In the rows, zero is written as 128.
One turn sends every row of this set to another row. A few are shown first. Where does it send the rows asked after them?
q104: [159 107 110 141 136 119 116 126 143 173 145 139 105 136 121 136 127 134
 118 125 134 181 116  90 115 123 115]
q974: [ 82 146 145 131 118 119 131 157 118 116 129 131 129 127 130 141 139 123
 115 131 107 195 133 123 130 127 134]
q15: [127 177 129 126 152 141 127  99 130 118 109 124 105 114 118  90 128 161
 152 137 142 102 131 154 133 120 118]
q477: [ 76  96  76 115 123 127 131 157 147 131 119 128 125 136 124 146 136 130
 132 131 119  97 132 142 102 136 128]
q556: [ 77  89  82 117 132 120 124 159 146 134 126 132 125 137 120 142 132 129
 127 128 126  97 129 149 102 137 118]
q219: [145 102 127 132 131 134 122  75 126 163 131 125 101 126 128 111 129 105
 138 135 140  88 116 100 134 123 105]
q218: [144 109 122 129 121 144 130  71 127 161 125 121 104 125 132 115 133 105
 144 137 132  88 120  92 135 122 116]
q978: [158 138  64 143 125 152 108 153 118 109 147 131 114 133 127 153 122 116
  94 117 131 141 130 138 119 130 107]
q769: [171 125 159 132 137 137 121 172 132 106 153 108 110 115 125 122 132 106
 137 135 120  90 127 155 151 131 124]
q23: [104 102 162 144 114 121 134 100 132  97 128 120 144 131 137 172 132 153
 140 121 100 122 145 153 125 121 120]
q236: [146 146 140  96 133 108 151 104 132 159 122 105 125  88 118 108 140 108
 122 146 129 155 122 162 100 106 144]
q472: [142 106 126 141 122 145 122  75 122 162 138 128 102 130 133 121 130 102
 136 133 129  85 121  98 134 127 109]
q967: [167 128  64 115 143 130 109 152 128 110 129 125 110 120 115 126 121 126
 103 128 156 149 120 142 118 119  99]
q335: [141 136 158 136 141 107 124 114 116 166 166 125 124 110 124 126 127  96
  99 129 124 145 125 181 102 124 120]
q22: [112 102 155 114 120 112 146  96 143  95 101 109 143 117 129 152 137 163
 155 133 116 130 138 145 124 107 125]
q271: [112  89 169 129 138  96 125 104 137 101 126 120 138 126 125 150 127 158
 141 126 127 126 133 164 123 115 101]
q35: [121 173 139 155 154 141 110 106 119 122 141 137 105 130 124 105 120 152
 135 125 135  95 134 167 135 132 104]
q97: [ 89 141 143 112 128 108 134 158 125 116 115 125 127 118 121 124 140 130
 123 138 123 200 126 124 129 120 131]
q661: [ 87 134 151 128 136 103 121 161 118 119 135 135 126 127 121 129 134 125
 110 132 125 196 126 136 129 128 118]
q899: [155 114 104 149 122 133 121 123 142 171 145 137 108 137 129 148 129 131
 118 123 118 179 122  82 116 125 127]
q260: [163 145  51 114 118 154 127 146 129 104 116 117 115 117 124 141 129 125
 113 129 133 148 130 124 118 117 124]
q621: [117 188 126 150 131 163 129  98 123 116 124 128 111 124 132 116 130 152
 146 129 115  95 143 148 135 129 129]
q885: [159 113 101 132 127 126 128 121 147 170 130 132 108 129 122 135 132 137
 126 129 128 184 119  79 115 118 129]
q313: [173 129 150 112 133 137 134 167 140 103 130  98 110 104 122 111 137 112
 149 144 124  95 125 146 149 122 135]
q393: [ 79  91  77 107 131 119 130 157 150 132 114 127 124 131 118 137 134 133
 134 133 130 100 128 145 102 132 123]
q118: [167 135 149 129 119 152 135 167 133 103 141 101 114 112 133 130 138 105
 145 137 106  90 133 142 150 129 143]
q788: [133 160 139 133 106 139 149 104 118 157 145 112 131 104 139 145 140  95
 111 133  92 145 138 154 103 120 157]

q219 turns into q472
q661 turns into q974
And these:
q313 turns into q769
q477 turns into q393
q978 turns into q260
q23 turns into q22
q899 turns into q885
q788 turns into q236
q621 turns into q15

